Look-ups in named tables: a row name and a column name give one cell, copied from the table.

rulomo
|  | nake | nom | taladug | gak | gumamem | vefi | tisek | gamebi |
|---|---|---|---|---|---|---|---|---|
| mun | 0.2 | 0.3 | 0.6 | 0.3 | 0.4 | 0.5 | 0.0 | 0.6 |
| bitala | 0.1 | -0.3 | -0.1 | -0.3 | -0.1 | 0.1 | -0.2 | 0.2 |
| basorak | -0.1 | -0.1 | -0.4 | -0.1 | -0.3 | -0.4 | -0.1 | -0.3 |
| tobuvi | 0.1 | -0.2 | -0.2 | -0.2 | -0.2 | 0.0 | -0.2 | 0.1 |
| lobopev | 0.3 | 0.5 | 0.7 | 0.5 | 0.6 | 0.8 | 0.1 | 0.6 |
| kel | 0.1 | -0.3 | 0.0 | -0.3 | -0.1 | 0.1 | -0.2 | 0.2 |
| lil | 0.1 | -0.3 | 0.0 | -0.3 | 0.0 | 0.1 | -0.2 | 0.3 |
| bok | 0.4 | 0.5 | 0.8 | 0.5 | 0.8 | 0.9 | 0.3 | 0.7 |
| pasit | -0.1 | -0.1 | -0.4 | -0.1 | -0.4 | -0.5 | 0.0 | -0.4 |

bitala, vefi -> 0.1
bok, taladug -> 0.8
basorak, vefi -> -0.4
pasit, gumamem -> -0.4
lil, taladug -> 0.0
lil, tisek -> -0.2
lil, nom -> -0.3

tanokuf.tsv
	buna	vaboku	veg	zabus	lakoz
tul	-167	-300	-28	-659	-642
matof	-913	-327	-815	-51	-263
pip	-765	131	-325	-90	-520
rogina	-135	-964	-909	-930	-231
vos	-186	158	651	-85	-754
sipodot	-96	-308	-278	-712	-486
pamo	-446	38	103	-89	-586

pip, veg: -325
pip, lakoz: -520
matof, buna: -913
sipodot, veg: -278
pip, buna: -765
rogina, zabus: -930
tul, buna: -167
vos, lakoz: -754
tul, veg: -28
sipodot, zabus: -712
vos, buna: -186
sipodot, buna: -96

zun
columns: lakipi, rov, rume, kanem, bobe, pil
molure: [414, 487, 867, 474, 536, 649]
ruzos: [356, 211, 509, 222, 330, 105]
tel: [375, 211, 471, 241, 357, 176]
zimog: [607, 285, 547, 629, 618, 531]
pagi: [443, 285, 716, 261, 467, 271]
vesizo: [366, 248, 471, 261, 275, 153]
reke: [424, 285, 735, 610, 440, 342]
vofir: [346, 598, 547, 377, 549, 602]
guk: [337, 653, 622, 338, 645, 578]
nisuk: [433, 450, 924, 416, 481, 649]
mot: [404, 358, 679, 280, 563, 365]
gof: [481, 229, 830, 649, 494, 294]
gos: [520, 285, 735, 494, 412, 318]

What is the lakipi of vofir in zun? 346
What is the rume of gos in zun? 735
What is the rume of vesizo in zun? 471
What is the rov of vofir in zun? 598
What is the rov of pagi in zun? 285
What is the bobe of gof in zun? 494
What is the pil of molure in zun? 649
What is the lakipi of ruzos in zun? 356
What is the kanem of gof in zun? 649
What is the bobe of zimog in zun? 618
What is the kanem of nisuk in zun? 416
What is the bobe of nisuk in zun? 481
What is the kanem of molure in zun? 474
What is the bobe of mot in zun? 563
Row with the largest rume: nisuk

kalepe
cols = fadog, lar, lol
lok: [377, 595, 341]
dovu: [572, 531, 140]
tupe: [484, 475, 435]
sapotez: [589, 558, 518]
zup: [373, 579, 718]
nim: [465, 542, 543]
mavug: [493, 415, 493]
tiv: [675, 343, 390]
sikobag: [339, 561, 824]
kudage: [921, 557, 98]
vobib: [460, 563, 747]
gofeka: [440, 497, 571]
dol: [875, 569, 187]

sapotez, lar => 558
gofeka, lar => 497
vobib, lol => 747
sapotez, lol => 518
lok, lol => 341
mavug, lol => 493
tupe, lar => 475
gofeka, fadog => 440

Table derego
         gutuz  tulip  sus  vuz  sufiso
kup        164    137  180  125     175
tir        140    129  136  142     138
duf        131    141  133  131     133
rut        125    121  100  169     107
bilolap    199     63  187  210     177
vari       127    139  117  140     122
momi       173     93  167  180     160
zuterub    130    142  130  129     132

zuterub, gutuz => 130
tir, sufiso => 138
rut, gutuz => 125
zuterub, tulip => 142
momi, sufiso => 160
duf, gutuz => 131
rut, vuz => 169
bilolap, sus => 187
duf, tulip => 141
rut, sufiso => 107
Which row has the largest sus? bilolap

minap:
,bivikez,lut,gabiso,soz,vifep,vit,kot
mumu,-46.310,-62.567,-79.940,-63.699,94.231,24.799,-4.161
pusetib,-48.938,-64.576,-82.792,-72.931,99.820,35.736,-3.699
birat,-25.161,-64.983,-47.044,-13.754,75.001,-20.306,-29.387
sepimab,-24.743,-65.011,-47.019,-13.803,74.853,-19.935,-30.014

bivikez of mumu = -46.310
gabiso of mumu = -79.940
vit of sepimab = -19.935
vifep of birat = 75.001
gabiso of pusetib = -82.792
lut of sepimab = -65.011
kot of mumu = -4.161
bivikez of pusetib = -48.938
kot of sepimab = -30.014
vifep of sepimab = 74.853
lut of birat = -64.983
lut of mumu = -62.567
lut of pusetib = -64.576
bivikez of sepimab = -24.743
vit of pusetib = 35.736
gabiso of sepimab = -47.019
soz of mumu = -63.699

gogeto:
|  | siz | furib | dumo |
|---|---|---|---|
| maluza | -0.49 | -2.81 | 8.76 |
| gol | 7.79 | -5.47 | 9.39 |
| peg | 3.10 | 2.05 | -7.18 |

maluza, siz: -0.49
gol, dumo: 9.39
gol, siz: 7.79
gol, furib: -5.47
peg, furib: 2.05
peg, dumo: -7.18
maluza, furib: -2.81
maluza, dumo: 8.76
peg, siz: 3.10

gebin:
          baz  dositos   vob  nifo  dadan  nani  lisibe  keredak  balu  zatoban
ves      -0.2     -0.6  -0.6  -0.8   -0.8  -0.8    -0.6     -0.8  -0.8     -0.6
keb      -0.3     -0.5  -0.8  -0.8   -0.8  -0.8    -0.6     -0.8  -0.7     -0.6
niku     -0.3     -0.6  -0.8  -0.8   -0.8  -0.8    -0.6     -0.8  -0.6     -0.6
salu     -0.3     -0.9  -0.5  -0.5   -0.8  -0.9    -0.6     -0.7  -0.7     -0.8
tav      -0.3     -0.9   0.5  -0.8   -0.9  -0.8    -0.8     -0.9  -0.9     -0.8
degusu   -0.5      0.0  -0.8  -0.9   -0.9  -0.5    -0.8     -0.9  -0.9     -0.5
gogefez  -0.2     -0.6  -0.7  -0.8   -0.8  -0.8    -0.6     -0.8  -0.7     -0.6
libuv    -0.7     -0.9  -0.8  -0.2   -0.8  -0.9    -0.6     -0.5  -0.5     -0.9
rizesin  -0.2     -0.8  -0.5  -0.7   -0.8  -0.8    -0.6     -0.8  -0.8     -0.7
depugu   -0.3     -0.8  -0.7  -0.6   -0.8  -0.9    -0.5     -0.7  -0.6     -0.8
kitab    -0.3     -0.3  -0.7  -0.9   -0.9  -0.7    -0.7     -0.9  -0.8     -0.5
tuleseg  -0.4     -0.1  -0.8  -0.9   -0.9  -0.7    -0.7     -0.9  -0.8     -0.5
nide     -0.1     -0.7  -0.4  -0.8   -0.9  -0.8    -0.7     -0.8  -0.8     -0.7
bel      -0.4     -0.4  -0.8  -0.8   -0.8  -0.8    -0.6     -0.8  -0.7     -0.5

nide, dadan -> -0.9
tuleseg, dadan -> -0.9
niku, dadan -> -0.8
kitab, nifo -> -0.9
depugu, nifo -> -0.6
degusu, zatoban -> -0.5
bel, nifo -> -0.8
ves, lisibe -> -0.6
kitab, dositos -> -0.3
kitab, nani -> -0.7
degusu, balu -> -0.9
libuv, vob -> -0.8
Row with the largest baz: nide

